[115 153  79 137 105] = T
[119 144  79 168 109] = B
[131 174  92 160 107] = Q
[115 153  89 137 105] = W
[141 157  85 160  95] = D
[151 107 147  83 186] = L
[139 154 125 133 105] = E
[145 147  96 151 108] = N
[106 159  73 187 107] = G
shift -1: [ 73 187]	[ 72 186]
shift +1: [168]	[169]
shift +1: [145]	[146]
shift +1: [119 144  79 168]	[120 145  80 169]
shift -1: [141 157  85 160]	[140 156  84 159]
shift +1: [159  73 187]	[160  74 188]
shift -1: [125]	[124]

[134 146 122 112 167 119 115 178 112 144 179 115 103 145 150 105 180 131
 118 105 163 104 129 184 138  93 132 111 136 146 115 152 117  99 120 134] : X
[146 122 112 167 119 115 178 112 144 179 115 103 145 150 105 180 131 118
 105 163 104 129 184 138  93 132 111 136 146 115 152 117  99 120 134 113] : U
[146 122 112 167 119 115 178 112 144 179 115 103 145 150 105 180 131 118
 105 180 131 118 105 163 104 129 184 138  93 132 111 136 146 115 152 117] : F
[159 120 191 171 134 146 122 112 167 119 115 178 112 144 179 115 103 145
 150 105 180 131 118 105 163 104 129 184 138  93 132 111 136 146 115 152] : H
[171 134 146 122 112 167 119 115 178 112 144 179 115 103 145 150 105 180
 131 118 105 163 104 129 184 138  93 132 111 136 146 115 152 117  99 120] : S
[142 159 120 191 171 134 146 122 112 167 119 115 178 112 144 179 115 103
 145 150 105 180 131 118 105 163 104 129 184 138  93 132 111 136 146 115] : Z
[ 91 142 159 120 191 171 134 146 122 112 167 119 115 178 112 144 179 115
 103 145 150 105 180 131 118 105 163 104 129 184 138  93 132 111 136 146] : J
shift +1: [180 131 118 105]	[181 132 119 106]
shift -1: [184]	[183]
shift +1: [131 118]	[132 119]
shift +1: [115 178 112]	[116 179 113]
shift -1: [178]	[177]

[132 138 140 104 135 134 113 131 123 112 136 118 112 122 124  99 132 135
 126 127 137 138 112 121 109 123 122 148 139 147 129 152 102 127 130 134
 127 116 123 116 130 128 126 130 123 139 114 113 140 125 140 131 150 130]  K
[120 150 122 126 149 119 136 121 117 126 126 127 129 129 129 132 129 126
 129 118 135 136 119 122 132 127 118 118 119 129 114 134 114 127 149 133
 124 123 121 140 135 138 127 133 120 117 147 120 116 135 143 122 119 123]  R
[126 147 117 118 138 100 148 120 110 138 112 106  93 141 134 103 111 123
 116 105 149 155 150 108 118 126 112 127 114 128 120 151 123 140 138 135
 153 135 108 156 129 129 129 139 109 141 127 130 135 129 136 120 139 108]  V
[ 99 145 108 108  96 139 123 109  98 148 122 158 105 141 139 138 106 136
 141 150 128 121 110 174 145 105 108 133 111 130 140 113 147 103 129 117
 100 112 117 133 154  91 133 125 128  99 118 113 103 158 136 121 107 110]  A
[142  97 121 110 120 140 133 153 144 118 147 127 136 104 137 141 152 107
 121 157 113 131 146 124 152 124 116 143 148 135 124 123 121 121 106 122
 115  98 157 108 140 138 127 125 151 141 129 113 146 118 130 146 145 143]  M
[ 99 145 108 108  96 139 123 109  98 148 122 158 105 141 139 144 106 136
 141 150 128 121 110 174 145 105 108 133 111 130 140 128 147 103 129 117
 100 112 117 133 154  91 133 125 128  99 118 113 103 111 112 121 131 110]  C
[154 124 144 126  77 168  81 158 179 119 154 157 121 128 146 115 156 109
 171 118 123 120 116 156 135 165 153 134 114 106 152 125 163 119 108 112
  99 153 122 141 134 180 140 163 145 144 143 117 129  83  78 137 126 123]  Y
shift +1: [96]	[97]
shift +1: [148]	[149]
shift +1: [138]	[139]
shift -1: [140 163 145]	[139 162 144]
shift -1: [154  91]	[153  90]

[136 123 103 156 149] = zaziz
[ 77  80 151  97 111] = bemir
[143 133 108 167 158] = Saguv
shift -1: [133 108]	[132 107]
shift +1: [151  97]	[152  98]
shift -1: [103 156]	[102 155]

[117 106 134 118 127 122 113  97 137 105 126 138 138 130 142 136 127 139
 137]  Bupim
[152 163 114 144 119 113 130 169 110 126 161 137 134 110  83 153 128 116
 118]  Zipi
[127 146 129 139 121 129 131 156 121 132 134 128 121 137 134 127 148 114
 158]  fetin
[151 142 123 133 128 134 143 144 113 143 110 112 126 116 120 120 105 114
 103]  feziz
[152 163 114 144 119 113 130 169 110 126 161 137 134 110  83 153 105 174
 133]  Potos
shift -1: [114 144]	[113 143]
shift +1: [113  97]	[114  98]
shift +1: [126 138 138]	[127 139 139]
shift -1: [137]	[136]

[155 139 128 139 133 141 128 141]  sules
[139 136 131 133 135 136 128 131]  nez
[147 155 128 131 147 133 128 139]  dova
[136 131 131 136 134 160 131 139]  zin
[139 136 131 133 145 139 128 144]  lop
[131 136 131 133 145 139 128 144]  fugik
[139 149 128 141 137 131 128 139]  Tik
[152 177 131 136 135 131 128 141]  viso
[147 155 128 131 147 133 128 133]  mesir
shift +1: [139 136 131 133]	[140 137 132 134]
shift -1: [141 137]	[140 136]
shift +1: [135 136 128]	[136 137 129]
shift +1: [131 133]	[132 134]

[129 146 121  96 130 128 127 130 120 141 120 133 143 159 139 127 151 146
 121 122 115 132 133 152] : Sadi
[123 137 114 106 118 153 123 111 124 149 128 115 140 141 139 109 138 139
 118 160 117 146 151 139] : tem
[131 138 116 112  94 152 133 119 124 146 110 107 152 154 123 121 128 137
 139 101 121 117 126 129] : zefa
[119 147 119  91 129 132 124 126 118 148 125 129 144 168 140 124 152 143
 123 117 112 131 135 153] : dor
[145 138 113 130 120 122 136 111 133 134 140 135 124 133 136 116 138 148
 114 145 124 143 138 129] : tanin
[138 138 121 115  94 145 136 125 124 140 107 110 149 145 124 122 134 141
 133 104 123 120 128 131] : Ful
[123 137 114 106 118 153 123 111 124 149 128 115 140 141 139 109 138 139
 118 160 108 117 123 137] : zikun
shift -1: [148 114]	[147 113]
shift +1: [148 125]	[149 126]
shift +1: [107 110]	[108 111]
shift +1: [133 136]	[134 137]

[118  95 122 162 114 143 167 129 148 139 117  82 143 117 153 109 126 129
  93 135 100 185 120  96] : mive
[ 89 100 114 173 129 161 126 118 135 147 114  88 128 134 159 127 141 142
  83 156 117 161 119 122] : tok
[ 78 132 146 180 102 150 153 122 173 128 105 101 148 116 145 128 154 151
 117 140 108 124 112 105] : Dibo
[ 89 100 114 173 129 161 126 118 135 147 114  88 128 134 159 127 141 142
  83 156  99 158 119 122] : saned
[105 112 142 176 101 145 165 122 151 146  96 102 112 118 154 110 135 153
 116 141 132 158  85 128] : puru
[113 104 146 150  98 136 162 130 150 147 117  77 126 121 132 127 139 132
 115 171 127 181  80 114] : loden
[ 78 132 146 180 102 150 153 122 173 128 105 101 148 116 145 128 154 151
 117 130 108 124 112 105] : doku
[110  93 135 175 114 162 160 127 161 138 118  98 136 132 164 139 115 161
  89 137 125 123  85  94] : Gopo
[111 100 139 166 102 142 149 140 166 140 115  91 122 118 127 122 122 154
 128 170 122 154  75 100] : Giz
[ 93  94 114 183 106 134 164 119 143 152 109  93 101 133 147 157 142 142
  97 140 121 157 103 105] : Kosan
[102  84 114 172 121 157 138 129 170 151 154 110 152 116 146 151 110 165
 105 152  89 158 116 114] : zupot
shift +1: [116]	[117]
shift +1: [135]	[136]
shift -1: [108 124]	[107 123]
shift +1: [126]	[127]
shift +1: [151]	[152]
shift -1: [102 112 118]	[101 111 117]

[110  92 109 100  63  68 146]  memol
[110 118 109 100  63  68 146]  les
[ 87 184 164  79 128 122  79]  vala
shift -1: [79]	[78]
shift +1: [100  63  68]	[101  64  69]
shift +1: [122]	[123]
shift -1: [109]	[108]
shift +1: [ 92 109]	[ 93 110]

[106 102 122 106 176] -> fom
[107 118 119 108 172] -> zuv
[138 123  97 161 149] -> kat
[138 123 179 161 149] -> sifes
[127 118 121 127 127] -> mok
[135 156 158  92 166] -> nivap
[ 91  89  93 160 101] -> Gek
[135 156 133 114 133] -> numu
[115 145  88  76 125] -> mides
shift +1: [123 179]	[124 180]
shift -1: [118 119 108]	[117 118 107]
shift -1: [ 89  93 160]	[ 88  92 159]

[120 119 144 108 135 148 113 135] = Lev
[135 125 123 114 106 123 117 105] = bubap
[131 107 139 161 120 120 117 119] = viro
[145 134 104  73 105 140 126 124] = Lupo
[132 131 154 114 130 161 110 111] = kudin
[146 144 155 111 123 116 137 126] = runu
[139 109  96 117  90 125 111 108] = Nenir
[130 112 159 134 120 116 117 117] = beluz
shift +1: [139 161 120 120]	[140 162 121 121]
shift -1: [120 117]	[119 116]
shift +1: [154 114 130 161]	[155 115 131 162]
shift -1: [123]	[122]
shift -1: [ 96 117  90]	[ 95 116  89]
shift -1: [120 120 117]	[119 119 116]

[188 157  69  87  82 173  65 137  74]  zezo
[178 158  95 101 108  89  89 171 179]  fime
[192  71 170 169 115 106 124 124 174]  Lik
[136  93  72  97  88  88 166  82 132]  puz
[180 150 159  74 126 162 176 171  73]  ruli
[ 69 140 172 158 129  65 189 128  92]  pufov
[188 157  69  87  82 173  65 168 145]  Vek
[180 150 159  74 126 162 176 171 182]  Noni
[121  71 126  88  68 148 155 189 141]  sagod
[108 158 112 108 162 153 133 106  90]  ruda
shift -1: [157]	[156]
shift -1: [157  69]	[156  68]
shift -1: [173]	[172]
shift +1: [88]	[89]
shift +1: [65]	[66]
shift +1: [65]	[66]

[112 122 137 114 149 105] : Pip
[168 137 106  97 119 151] : nozuf
[ 91 115 163 174 120 155] : fufos
[154 151  90 114 126 160] : Gobud
[106 113 161 127  72 148] : fik
shift +1: [168 137]	[169 138]
shift -1: [115 163 174 120]	[114 162 173 119]
shift +1: [151]	[152]

[ 74 100 142 145  74] = tugu
[ 84 138 128 126 108] = Voko
[ 98 124 141 125 160] = bup
[153 146 137 112 139] = faki
[124 147 132 114 124] = reg
[ 91 120 145 133  72] = kuze
[ 91 113 147 118  78] = dida
[116 128 152 121  94] = pezib
[109 146 145 159 145] = nete
[ 84 138 163 138 144] = Tebak
[163 108 179 114 114] = Fipim
[134 133 150 124  81] = bero
shift -1: [163 138]	[162 137]
shift -1: [128]	[127]
shift +1: [146]	[147]
shift -1: [153 146 137]	[152 145 136]
shift +1: [ 74 100 142]	[ 75 101 143]

[134 132 141 169] -> las
[129 127 130 139] -> mifo
[124 128 125 118] -> mamu
[141 133 138 178] -> Vepa
[139 135 145 194] -> denor
shift -1: [134 132]	[133 131]
shift -1: [129 127 130]	[128 126 129]
shift +1: [133 138]	[134 139]
shift -1: [138]	[137]

[147 100 134 141 123]  Fubo
[164  99  97 123 114]  borik
[114 180  87 100  89]  talo
[138  99 154 159 121]  seto
[109 155 115 139 112]  loko
[130 150 107 138 112]  rega
[129 181  67  94  87]  Rulo
[114 137 145 158  99]  ziki
[134 126 134 158 123]  nini
shift -1: [138]	[137]
shift -1: [134]	[133]
shift +1: [134 126 134 158]	[135 127 135 159]
shift +1: [180  87]	[181  88]
shift +1: [164  99  97]	[165 100  98]
shift +1: [137 145 158]	[138 146 159]
shift -1: [158]	[157]

[ 87 109 130 164] = Musil
[ 86 138 156 100] = rop
[108  77 108 116] = Riz
[ 92  90 111 139] = virot
[ 90  93 149 130] = Domok
[170 168 125 144] = tasa
[ 96 155 143  94] = bif
[ 98  79 110 133] = Biga
shift +1: [77]	[78]
shift -1: [ 90 111]	[ 89 110]
shift -1: [93]	[92]
shift +1: [109]	[110]
shift -1: [108]	[107]
shift -1: [108  77 108]	[107  76 107]
shift +1: [ 87 109 130]	[ 88 110 131]

